Each path is a new rotation, seen through one point. The rows after it are directions, each followed by how far the rotation turns it, in degrees a step (0 if it stays put).
Each turn is a multiple of 5 degrees from 10 to 175, or 0.
Each row of a path follows its step; steps can be skipped.
path 1
step 2: [  9 -25  12  22 -24  -2 -11 -33  -2  -8  -2  -9  10   2  21 -20 -43   5
 -13 -27 -34   4   3  24  38 -24  20 -44 -23  -7 -11  10 -14   2   7  -3
 -11  17   1 -20  -9 -15 -13   9  10]
step 13: [  8   3 -19  19 -14  11   1 -11 -15 -27   6   7 -18   8  17 -23  14   3
  -9 -38   4  28   6  21  22  -3 -13   0  -4  16  -5  33 -19   4  11  34
  25  36   2 -16  30 -18  40  18   0]
step 21: [-14  -3 -17  -5 -49  24   9   2  16 -48  28  15   3   6 -19 -32  -4  -2
 -32 -10 -25   1   2  -3  14 -36  22  -8 -28   7   0  13 -13   2 -10  23
   7  27 -14   8  11  -6   8 -18  15]
step 22: [-16 -25  20  29   2   3 -12 -49  -2 -14 -17   7  10  -8   5  12  19  11
 -13  -6  13  14   3  25   6  20   1  14 -21   8   1  -9  -5   0  -1  -9
   3   3   4  -5  59   3  33   6  50]
step 28: [ 18 -19  37  -5  23  19   7 -43  22  12   2   7  19 -34   6 -24  -1  16
  37 -18 -28   6  -3  18  23   5   7 -23 -20  13  -1  -3 -19   1  23  -6
   7 -30  26 -16   4 -27   1  -2   2]
step 33: [-23 -36  24  -1  -4   4  16 -24 -25  -1 -11 -36   5   7  45 -15  -8  -2
   3 -10 -12  22  14 -10 -28 -30   5  -6 -13  11 -10 -20  -5 -23  14  -5
  18 -17   3 -31  11 -24  -3  22  25]
step 35: [ -2 -33 -18  -9 -40   5   3 -33 -22 -22 -22 -12 -20 -13 -16 -16  19 -22
 -12 -14  29 -14 -26  14  18  19  15   3   7 -13  12 -39  -3  12  -7  -7
   5  10  -3  28  21  -6  20  13  13]
step 37: [ -4   5  29 -24  -8  18   9 -15  18  19 -25  32 -24 -15  -8   4 -21 -32
   8 -32 -54  34  -1   0  19  25  21   1 -29   3  -2  -5   3 -12 -30  -7
  10  -7  -2   3  -9  11   9  -7   0]
[-12   0   0   2   7  -1  10   4   0 -12   6   2   6   6   2   4 -10   5
  -5  -1  -7   0  -6  12  -4   3  -9   4   0   1  -7  10   6   2   4  -1
   2   6  -5  -6   8   3   7  -3   6] : 40
[ 3  4 -4  7 -3  0 -2  6  1 -2 11  7 -6  4  4  0  9  0 -7 -7 14  5 -4  0
  3  9  5 -3 -3  2  0 -1  2 -5 13 -5 -1 -6  6  7  2  8 14 -4  5] : 80
[  0   2  -1  10   1   9   5   2  13   5   0   7   6  -4 -14  -7   3  -4
  -1  10   4   0  -2   2 -10  -1   9   1   1   7   2   8  -4   0   3  -3
  -2  -1  -2 -10  -7   0  -6   3  13] : 35
[  1   1  -8   5   1 -15   5   1  -6  -3  -2  -9   7   6   4  -4   4  -1
  11  -4   2   9  -5   1  -8   5  13  -5   8  -2  -6   5  -5  -2  -2   3
   1   1  -9  10  -1  -2  -8  -2   4] : 115
[  4  -6  -3   9 -13  -2   4   9   5   1  -4   3 -15   0  -7   6  -1  -9
   2  -3  -6  -3  -1   0  -2   2  -8  -1  -2   3  -8   0  -5   0  -6   9
 -11   2 -10   5   4  -1   8   7   1] : 135
[ -2   2   0  -4 -13   0  -7   0   8   2  -4  -4   8   3  -7  -6  -8   0
  -3 -13   4   2  -2 -12  -4   5   3   4   5 -16  -1   5   2   8   4   3
  -2   0  -2 -11   2   0   8  -1  -3] : 130
path 2
step 4: [ -8 -14  26  -5  11  21 -26  33 -21 -24 -24  -3   4 -13  25  -1 -31 -15
 -12  12  32 -12  -3  26  27  -5 -43   9  -7  -8   9  -7  -5  -8  -9  -2
  23  19 -22 -13 -30   9  -9 -21 -11]
step 5: [ -5  -8 -16   5  -6  -6  28 -10  -5  32 -36  19  17 -15  27  12 -20 -25
   8 -29 -20  -8  10   9  -8 -13   1  -1  -7  35 -30   0  35  30  -7   6
  -9   4  -2   8  17  26 -17 -34  10]
step 9: [-56 -38  16  -8  -7  11   9 -10 -10 -22  -3  30 -12 -31  22   2  -6  -3
 -30 -29  23  10   0  25 -10  15 -33  -9  -9   2 -11  12  -4  -1 -14 -23
  -4  11  -8 -25  -4  23 -22   5   3]
step 11: [-22   0  12 -23 -11  16  13  13 -33 -29 -20   9   3  -8  21 -39 -16  14
  -7 -28   3 -10 -11  -8  -3  49 -33  -9 -21  12 -10   7  -2  -2  10 -14
  -7  -2  -9  19   3  26 -10 -11  37]
step 18: [ -4 -23   7 -17   7  15   0   9  10  10 -26  -3   9 -21   4  13  15  -9
   2 -24  -2 -72  -2  11  15  10 -47  -7   7  22  17  20  -2   5  -4 -11
   3  -3 -11 -17 -14   6   4 -41   8]
step 19: [  0   7  -3  -5  31  -7   3  30  -4   8   1  69   6 -23  18 -19  -1  -3
  22 -16 -26   9  -3  13  -2  -5  28   5   6  20 -41   1  11  -9   4 -11
  14 -23 -16  -2  20  26  -8   2  10]
step 29: [ 24  18  34 -19   5 -11  28  26   7 -16 -35  15 -10 -36  -6 -33  -2  10
 -14  -2   2 -27 -26  16  19  12 -18   6  -9  -3  21 -16  -4  15  13  14
  18  14 -14  24   4  29  -4 -30   2]
step 40: [ -6 -10   1 -10  10   2  32  10 -28  -2 -23  52  -2 -20  13 -24 -10 -13
 -32   1 -31  14   0  29  -4 -34  12  -4  -7  11 -14 -13  -3   6  -1   3
  29  29 -16 -19 -18  12  -9 -29 -13]
[  1  -5   5   4   2   4   8  -3   3  -6   0 -11  -9 -10  -4   3   3  -1
  13  -8 -10  12   3   7  -5   1 -11   3  -2   6   4  -3  -4  -6   3   4
  -2  -7   7  -1  -2  -1  -7  -9   0] : 160
[ -8  -5   0   6  10   1  -6  -6   0  -4  -8   1  -2 -13  -2  -4   3   1
  -4   8   5   7   1  -5   7  -4   4   7  -2  -3 -12   6 -14  -8   6   2
   7   6  -1   6   0   3   3   0   7] : 140
[  8  -3   0  -4  -2  -4   2  -7   6  11 -16  -2  -1  -3  -2  -3   2  -7
   4  -2   2  -1 -10 -10   8  -4   2  -9   2   0   3 -11  -4   1  -3   8
  -5  -1   0 -10  -9   3   0   1   8] : 135
[  8   7  -2   2   6   5   7  -1  -9   3  -3  -9   6  -2   2   2  -3  -5
  -7   3 -10  -8  -2 -11   5   6  -6   8 -14   8  -1  -1   4   3  11  -2
  -4   3  -5   6   1   5   1  -7  -1] : 60
[ -6  -2  12   0  -4  -5  -1  -7  -3  -6   0  -1   5   5  -9 -11 -13  -3
  -5   3  -8  -4  -8   1   0  -2   4  -1   2   7  12   1  -4 -10  -4 -11
   7   1  -1   3  -6  -3  -6  -5   2] : 160
[ -3  11  -3   1  -8   9   1 -10  -6 -15  -4   8   3  -6  -7   6 -10  -8
   7   1   4   2  -1   3  10   1   3  -5   1  -2   0   1  -1   7   1   4
  -4   5   3  -7  12  -4  -2  -3  -6] : 20
path 3
step 15: [ -6 -33  -9   3  33 -15  15 -24 -15  -8 -18  24  -6  26  17 -20   0  -3
   6   1   1  26  -9  16  -8 -47 -22   5  10   5   2  22  27 -10  -6  -9
  -6 -33  16  -7  21  -1   5 -13  28]
step 17: [ -2 -28 -14 -10  25  24   3  22  18 -17 -12 -31   2  24  29 -29   0  13
 -20   0  46   0   3  34   1  18  -6 -11  -3  -5   5  34   2 -14 -16 -23
 -11   6  -2   2  -8   9   9   6  -6]
step 18: [-32 -14 -42  -6   1 -17 -30  15  -8  10  -1   1  -6  46   2 -17  -1  13
   0  20  -3  15   4  13 -27 -27  -7 -15   1  16   6 -11  22  12  44  -3
 -14  -2 -20 -13  -7  14   8 -13   3]
step 25: [-16  13   2  26  42   1  13   2  15   7 -13   4  -4  15 -10   3   8 -13
 -16   0  20  -1 -31 -14 -11 -26  17   3  33 -16  18 -14   7 -24   3 -31
  21  22  -9 -21   7   3  30  -9  29]
step 27: [ -8 -15   1 -10  31 -11  21  19 -13 -20   5 -21 -31  39  -6   1   0  -3
 -19  -1  12   6  22   3 -11  -5 -13 -24   2 -13 -17  -6  -2 -18  26 -25
  11 -32  -8 -21  23   2 -33  12  18]
step 34: [-27   3  15  -5  38  20  -5 -15  12  25   6 -15  -8  20  27 -13   4   7
  -5   4   7   2  17   4  -3   6  17   3  -4   2  24 -40  14  14  -3   0
  10  15 -13 -11 -30  -9   3  51  32]
step 36: [ -7  32 -15 -31  28 -18   8   9  -9   8 -28  -1 -23  10 -11  -7  -7   1
  35  28  28   0  -1  -6 -23 -23 -18   7 -22 -17   4 -18  -8  17   9 -14
  15   2  -1 -23 -16   0 -10 -20  27]
step 37: [-21  11   2   8  45  30 -28  -3 -11 -12 -19 -10  -5  -7  11 -30   8 -13
 -35  22  34  -9 -15  15   9 -12  18   4   2 -28   0   9  -3 -15   5  11
  12  -4  23  -9  14   5 -17  28  19]
[ -2   1   7  -5   3   0   6  -7   4   6  -3  -5  -6  -7  13 -10  -6  -3
  13   6   5   2  -1   8  -1   2  -5   5   0  -4  -5  -2  -1   6  -2   5
   3  -9   0  -5   8   3   9  -2 -14] : 55
[  1 -14 -11   4   1  -2   4   2  -9   1   7   6  -5   0   8   1   4  -4
  10 -13   3   0   1   3  12   3   7  -6  -3   2  -4   2   5  -3  -5   1
  -2  -6 -10  -4  -5  10   3  -3   2] : 25
[-1 -4 11  5 -5  7 -6 -5  0  6  0  7  2  6  7 -3  2  0 -7  0  4 -7 -9  9
 -6  9 -1 -6 -4  9  8 10  9 -4 -3  7 -2 -2 12 -5 -8  1 -1  1 -3] : 125
[  0  -3   0   3  -5   0  -9  -2  -5   0   5  -2  -1  -2   1  -7  -9 -12
  -3  13  -1   2   0 -10   9  -5  -3   5  -7  -9  -5   1  11  -7   4   2
  -6  -5  -1  -8  -4  -6 -11  -6   0] : 80
[  2   3   3   0   5  10  -1  -4 -13  -2  -3  -1  -3  -5  -7   0   1   5
   5   9  -4  -8  10   2  11   5   5   1  -5  -2  10   4   1  14  -2   9
   9   2   3  -1   3   3  -3  -4  10] : 10
[ -9   1  -3  -8  -2  -6   8   0 -15   5   2   2 -13   4  -3  -1  -7   4
  -2   0  -7   3  -4  -6 -10 -11  -2  -9 -11   4  -1  11  -4   2  -1   2
   0  -1   1  -5   5  -3   2   5   1] : 120
path 4
step 3: [-16  18 -32  14 -12 -11  -2  16   8  -9  18   3  -1  -8 -14  23 -30   7
  -5   5 -13  16 -38   1  38 -34   7  -3  -8 -46  33  -6  -5 -12   1 -23
  22   6  -6 -14   8  -9 -25  -4 -26]
step 11: [ 12 -18 -25 -28 -21 -19  12  -3 -28 -29  22  22  -4  -4  -8  17  13   8
  14  27  10  18 -27  -2  -2 -52 -10  11   5 -24  12   1  16  -9  12  -4
   0   5  -3  34 -23 -28 -24  -2   5]
step 19: [ 12 -15 -21   5 -14   5   6  34 -12  -1   5 -16 -31  11   3   1 -28 -18
 -20  30  -6  14 -23 -20  18 -19 -13  18  -7 -22   4 -15  10   4   8 -15
  22 -32  -6  31 -12   4 -10 -16 -47]
step 20: [  0   7  -5 -26  -6 -15  -6  46  17 -24  40  12  16  11 -26  -8 -20 -17
 -46  11 -14   6 -14  -9  15 -47  -7  15   2  -4  22  -8  -5  -2  -2 -19
  -1   5 -12   8  -7 -23 -10 -12   7]
step 24: [ -8   5 -17   5   0 -24  -1 -12  11 -14   5   5  -7   1  -2  -5 -41  31
  -4 -24 -11 -22  -7  27  40 -44  -2  20   1 -20  28 -11  19  -2  -6 -11
   9 -22 -13  21 -32   8 -20 -19  -2]
step 27: [ -7 -23   5  -1 -11  -3  -4 -21 -13 -21 -18 -15  -3  -3  11   4  -1  18
  20   2  -1 -20 -13  28  38 -26 -28   3  14 -15  -7  -2  21   1  13 -14
   8 -45 -15  28 -26 -40 -25  -1 -19]
step 30: [ -8  -2  -1  -8  -7  20 -30 -20 -11 -18  -4 -15   0 -51  -2 -10  20  13
  22  18 -14  -8 -12  22  23 -27 -20 -10   3 -21 -23  15 -22  11 -16  -3
 -10 -30  26  15   1 -19 -29 -20 -15]
step 40: [ 19 -15  -8  -8   4  -6   6  14 -22  -1  18 -13 -21  11  -2  37 -40  -4
   4 -21  -3  -6 -14 -11  35 -32  18  10  -5 -15  16 -18  -6 -19  10  -5
  18  17  -4   9 -30 -13 -36  11 -37]
[  0   9  -3   2  -3   0  -1   0  -5  -3   4   5   8  -5  -2  -1  -9  10
   0  -4  -4  10   4   0  -6  -7 -10   0   6   2   8  -4  -2   1  -2  -5
  -1   7  -1  -1  16   7   3 -14   8] : 85
[ -5   6   1   6  -1   2   1   6  -5 -11  -3   3  -7  -3  -8  -6   2  -1
   6  10   1  13   8  -6  -5   1   2 -13  -5   3  -1 -11  -3   6  -5   2
  -9  -5   6   3  -7  -4   3   4  -1] : 20
[  4   5   7   5  -9   4 -10  -3  -2  -1  -7  -1   5   4  -7   2   5  -6
   4  14  10  -4  -4   3   6   3   9   0  12   0   6  -1   1   6   6 -11
   1   2   0  -6   7  -6   2  -5  -1] : 160
[ -9  10  -5  -3  -7  -5   5  -5  11   0   8  -1  -6   5  -4  -3   8  -2
   5   8  -9  -4  -4  -6   1  -7   0  -2   1   7   3   4   7  -3   2  -7
   3   3   2  -9 -11  12  -3  -4   5] : 85
[ -7   1  -1   9   1 -11  -7  -6  12 -10   2   6   5   0   3   5   5   3
   1  -3  -6  -3   1   4   5   1  -1  -7  -8 -11   0   0  -2  -3   7   0
   5 -12   5   1   7  -9   5   0  10] : 120
